rotation ticks, each row followed by its count of ticks
The counts run from 0 to 131.
[-17   3   0   7  -5  24   3   0   3   0  24  -6  -5   0   8  10  20  21
 -11 -20   9 -17  28  -1  14 -25  18  -4 -14   5  15  23 -11  15   3  10
  26 -47  -3 -21  -2  13  -8  -7 -15   0  -9 -22   1   6  -4 -28 -29  27
   2 -16 -13  13  29 -13  -6 -26 -10   3   7  11   9 -15 -23 -25   5 -13
  40 -16]  98
[ 16  15 -10   5   4  -6 -24 -10  16   0  21  -9   8   0 -13  16 -11 -12
  -1   1  10  14  17  12  -7  26 -10  19  11 -14   6 -28   5   0  10  -9
  25   0  -8  -4  30  -3  -3 -31   9 -14   1  54  -6   8  -6   2   7 -14
 -26   9  35 -14 -27  -1 -11  -4 -22 -41 -14 -11 -15 -32   9  10 -17   3
 -26  -6]  50
[ 10   0   5  22 -14  18 -15  -6   7   9  20  33   4 -21  -6  16  -6  -8
   5  -6  -5  21  -5  -2  -5 -13   7  27  20  11  11  22  -2 -10   2  -2
  22   8 -28 -11  31  -7 -29   4 -15  -8   3  18  16  16  -9 -15  36  11
  18   1  -8 -54  -4   9  26 -17  -6   0  -4  27  15 -10 -34 -10   6   3
   3  11]  95
[  1  -3   6   7  14  -8 -28   9   5  -4   7  23  -2   0  -6  26 -30  17
  22  -5   5  -7  23   5   6   1  12  14   3 -15  27   6  17   1  -6  33
  28   6 -12 -21  31  -6 -26 -29  -8   1  -9  19  16  13 -18  -6  -1   2
 -31 -10  24  -5  26  13  32  -5 -11  -4 -23   2  24   6 -36  -7 -14   0
  -7  -5]  40
[  0  22 -13   9 -21   6 -10  -9 -20   9  18   2 -11 -10   3  -8  19  -6
   8   9 -20   1   8 -18  19   9  -6  37  -7   1  12 -10  17 -11  17   4
  19  17   7 -18  68   7   1  16 -14 -36 -14  20  10  10 -17  -5  15  -9
  -5 -27   9 -20   4   9  -7   4 -31 -23 -19  16   6 -11  -5   3 -19  -6
   3  -7]  26
[-13  -1  -2   1   1  17 -22 -14 -21  -4   6  27  -9 -18  -1 -10   8   6
  14 -15 -16  -2   5 -31  21   5  12  28  -1  -6  22  11   9 -15   4  29
  21  11   2 -25  41  -3 -16   2 -24  -7 -18 -19   4  25 -30 -14  14  -3
   5 -17 -11 -20  37  18  16  -1  -2  -3 -15  12  28  -4 -22  -9  -6  -1
  17 -12]  21
[  0  16  14  19   1  26  14  -7 -13   9  25  -6 -14 -24  10 -13  -5  18
   1  -2  -1  -3   4 -12  -1 -44  18  12   3  11   6  45 -20   7  13  -8
  20   2 -26  -1  12   9  -7  13 -15 -13   2 -15   6   7 -24 -34  -7  37
   8  -5 -35 -14  18   4 -11 -26   7  14  -3  29  19 -10 -31 -20  11 -15
  17  14]  13
[  5  13  -2  36  12  19  -5 -23 -20  25  24  -6  -4 -17   4  -9  10   9
  -5 -17 -13 -10 -15  -5  -3 -22  -4   2  16   0  16  34  19 -36 -19  21
  -2  26 -13 -11  30   0   7   7 -21  -8  -2 -16  23  21 -18 -31   5  23
  -5 -10 -17 -47  18   3 -19  10   4  -6 -16   2  -7  -3 -16 -36  -6   4
  -1  14]  107
[ 18  25  20 -35   3  18  19 -15  -2   2  25 -23  -3   5  16 -12  20  -2
 -22  19   8   0   0   0  -6 -17   2  -6  21   7 -12  13  -5  15  31  -9
  26  -9  10   2   9  16  -9   9  25  20  -2  -4 -34  17   0 -10 -48   0
  15  13   2  17  15  -8 -45  -3   8 -15  -2  -7  15 -27  10 -14 -11 -17
   4 -10]  73
[-21  20   8  -5 -27  15  25  -2 -12  -1  24 -30 -12  -4   0 -17  30  -9
 -19  10   4  -8  -3 -19  24 -11  -7  38 -12  16 -13   9  18   6  23 -18
  22  -1  -9  -8  22  11  -1  22   1 -25  -6   0  -9  13   9 -20 -31  -6
  19   0 -21 -12   6 -17 -26  -9   5 -21  -2  16  -4  -9  -1  -4  -5 -16
  35  -6]  7
[ 18  -7  14  -9   2  27  -7  -8  12   3  21  29   1  -5  17  22  -6   6
  -3  -7   6  11  14   2  -5 -25  26  -6  16   2  22  24 -24   8  14   3
  22 -23  -2  -8   1   8 -35  -6  -3  25  -7  -8 -14  12 -19 -28  -5  19
  19  -8  -5  -2  31   5   4  -6  -5  17   5  16  30 -21 -30 -16  11  -5
   9 -18]  9
[  1   7   7   1  16   4 -10  -7 -17   5   2   8   1   1  10   0  -6   5
   7  -9  -4  -4  -7  -9  -3  14 -10  10  21 -13  22   0  41 -14 -12  36
  11  42  11 -28  52 -13  -4 -11   0   5 -21   8   2  26 -26  -5  -3 -14
 -23 -11  21 -16  25  22   1  23  -4 -23 -31  -8  13   7  -8 -15 -34  -3
 -20 -10]  41
[-13   4 -22   6 -33  16  -9  -5   7  16  29 -16  17 -18  -6   7  22 -13
  -6  -8   7  -7  -3  -7   4   1 -20  40   3   0   9  -5  32 -17   0   6
  10   1 -13 -23  30   2  17   7 -28 -15   1   9  16  17   5 -18  24 -22
  20  -4   6 -51 -22 -18  -3   3 -18 -33 -10   9 -11  -4  -5 -13 -23   3
  23  -4]  101
[  7   0   4 -45 -37  11  -4   4  17  -1  13  10  11  -2  11  16  14 -15
  -4  13   2  14  10 -12  19   4  10  37   7   1  -4 -10   6  11  44 -12
  34  -4  16 -11  33   7 -27   9   4   8  -8  29 -16  17   6   0  -7 -24
  29   0  11   5   9   2   2  -3 -11 -20   3  21  24 -30  -9   3 -10  -5
  16 -18]  85
[-21  27 -11  15  14  -7 -14   1   6 -18  14   3  -5 -11 -38  -1 -21  15
   1 -10  14   4  14 -16  22  40 -14  34 -10 -11   3   4  14 -11 -14   9
  29   2 -15  -6  16 -23  -7 -30  -8 -28  -1  19  -8   7 -11  -9 -21 -17
 -35   3  26 -12 -11   1  20 -13   5 -34 -15 -20 -20   0  -5   6 -12  -7
   4  -1]  51
[  4  34   8  26  31   2   9  -7   8 -15  25 -10  -1  -6 -28   3 -20  31
 -12 -13  24   1   2   2  -7  -6  -6  -6   8  -4  -5  30 -28  -7   5  -4
  28 -30 -34   7 -27   0 -13 -26   2  -3  10  -9 -23  -4  -4 -20 -32   8
 -17  15   8 -10  -6 -16 -19 -31  30 -25   8 -12 -21 -19   4  -7  17 -12
  -5  11]  63
[ 18  48   1  27  31   4   0 -23 -26   6  17 -13 -11  -6  -9 -21  -8  13
   6  -7 -12   5 -12 -10   3   9 -12 -12   7  -7  -4   7   9 -31  -4   8
   3  31  -9  10  29   8  10 -14   6 -24  -3   8 -12  15 -29 -17  -9   6
 -30  -8  -3 -25   1  15 -41   3   1 -28 -25 -11 -14  -2  14 -14  -8  -2
 -11  13]  127
[-12   7   1  22  20  37  -1 -20 -17   6  23   8   3 -17   4   4  16  13
 -14 -18 -10  -8 -13  -8  -2 -13  -7  11  21   9  15  31   9 -30 -14   6
   2  12 -21 -28  11  -1  -3   7 -22  -6  -8 -30   9  26 -22 -34  10   2
  14  -5 -27 -48  19   5 -17  10   9  -9 -13   2   9   4  -7 -33   4 -11
  12   3]  17
[ 12  -4   5 -11   8  17 -26  -5  29 -20  13  32  23 -22 -17  26 -21   3
  -5 -18   7  22  10   1  -3  10  -1  31  25  -5   4  17 -17 -18  -1 -11
  26 -10 -23  -3 -11 -20 -34 -17  -9  16   3   5 -19   9  -2 -14   8  -9
   9  24   7 -29   4  -1  22 -12  22  -9   6  -5   3 -32  -8  -8  15   2
  -9  -1]  75
[-18  12  11  -6  -4  -3   5  15  15 -33  10   5 -13 -11 -29  -5 -33  13
 -11  -9  -2  10  -2 -27  17  11  -3  57   7   1 -19  40  13  -3  -5   9
  35  20 -23  -9   9 -22 -25   3   3  -2  -9   5 -13  12  10   2 -24 -19
   1  30   0 -16  19   0  25 -11  30 -16 -11  -4   4   5 -11  -6   9  -8
  15   6]  71
[-12   1  -6  -6 -37  -2  -6  19  29  -7  18  12   0 -10  -6   9  -4   3
   0   4  16   5  23  -8  21  -2  17  49   2   9  -4  14   0   7  18   0
  37 -24 -21 -11  20  -8 -25   7 -19  -9   6  29   7   4   7 -14  14  -1
  12   3   6 -15  -7 -14  29 -22  -4  -5  -2  28  21 -16 -27   1  -5   1
  29   0]  90
[ 29  15  18 -11 -15  24  -2  -9  -6  10  14   8 -12  -9  36   9  19 -14
   2  19  -7   9   8  -1  15 -27  12   1   4  13  13  -4 -17  22  41  -4
  38  -8   4  -3  38  29 -31  10   5   0  -3  14   2   8 -13 -22   2  21
  16 -11 -11   1  14   3 -21  -5 -25   1   2  42  40 -25 -27  -7   3  -4
   7  -4]  14
[ 11  23   1 -28  13   4 -16 -10   1  -6  12  -2  16  -3  -9  -9 -17 -13
  -6   6 -10  14 -14 -17 -11  30   2  23  21 -13  -6  -7  24 -18   2  13
  11  31  21   1  24  -9  -9  -8  17  18   0  23 -28  39 -16   1  -9 -33
   2  19  17 -10  10   3 -28  18   6 -27 -23 -18  -2 -23  21 -20 -29  -4
 -23 -16]  61
[ -3 -20  -6   1 -19  17 -20   7  20  13  16  12   8   0   7  29  23  -1
   6  -4   6 -16  26  16  12   7  -5  18  -4  -9  35 -21  20  14  16  21
  29 -18   6 -39  37   7 -13 -22 -15  10 -15   9  10   7   1  -4   3 -25
  15 -17  29  -1  -4 -17  19   1 -32 -25  -2   9  11 -13 -18  -5 -24   0
  11 -21]  105
[  2  20   9  -5   6  16   0  -3   0 -15   8  15   2 -21  -6   3  -2  -4
  -6  10 -18  26 -28 -23  11  12 -13  43  24   5  -8  25   8 -19  11 -19
  12  37 -25   0  19 -17 -27   8  -6 -10   5  -5 -22  19 -10  -9  -3 -24
  13  19  -9 -45  14   6  -7   9  27 -19 -13  13  11  -9   6  -5  16  -9
 -17   6]  76
[  9  12  -4   9 -41  12   2   0  16  21  23  -7  -9 -12   9  16  20  -6
  -3  12  20   0  20  11   9 -23   1  13  -1  10   2  -4   0  23  33 -15
  40 -18 -21 -11  22  17   2   2  -8 -21   6  24  22  -5   7 -18  -4  18
   4 -19   3 -11 -24 -19  -5 -22 -27 -17   5  37   2 -24 -22   6  -9   1
  24  10]  19
[ 21  26  20  -4  35  19  -6 -26  -1  -6  20  -6   8  -3   7  -2  -6  13
 -16  -5   2  19 -14  -2 -16 -12   5 -23  31   2  -6  33 -25 -18   4  -3
  10  -3  -9   6 -15  10 -19 -11  17  22  -1 -15 -38  20 -17 -23 -27  11
  -7  13  -6  -5  16   4 -41  -3  20  -6   1 -14   9 -30  11 -26  18 -12
 -14  -7]  68
[-17  25 -16  23  -4  -1 -19 -11   4   2  19 -11  -1  -8 -30 -11 -12  10
   6 -19   9  -3  14 -12  13  20  -4  31 -14 -14   6  -7  19 -18  -2  12
  24  -1 -12 -14  25 -17   9  -9 -20 -29  -4  30   4   4 -10  -8   3 -17
 -34   1  22 -18 -17  -5   4 -11 -12 -37 -14 -13 -25 -19  -3  -5 -21   1
  10  -7]  121
[ 34  20   2  37  24   1 -20 -12  17   0  22   3  -4  -2 -12  13 -36  15
  15 -11   7  13  10  20 -12  -8  14 -20  14  -9  10  13 -27   0  -1   5
  33  -1 -25   6   7  -4 -17 -34   0 -10   4  31   9  -1 -25 -16   8  38
 -41 -13  14 -19   0  18   0 -22 -19 -11 -15   2   1 -19 -20   1   7   3
 -16   6]  44
[ -9   2 -14  -2 -22  23  -6  -5   7   6  26   1  21 -18  -2  15  33  -7
 -15  -4  -2  -8   0  -5  13   5 -30  39   8   9  10  -6  28 -11   9 -14
  16   2 -16 -21  25  -6  -6   1 -22   1  -2  -1 -12  19  10 -15  10 -33
  29   9   0 -52  -9 -23  -7  10  -5 -37  -1  14 -16 -19  15 -17 -13  -3
  12 -10]  11
[ 31  20   6  13  17  -2 -22  -4 -12  -8  -1  15  -7  -2   0   4 -20   5
  20  13 -11  24   1  -5  10  22 -11  12  15 -12  10 -16  -3  -3  12  -2
  28  26  -9  -5  52   3 -23 -22   8 -17  -6  35  -7   1 -22   4   9  -3
 -37 -12  20 -17  10  22   3  -5 -16 -23 -15  11  12  -8 -14  26  -3  -2
 -26   0]  45
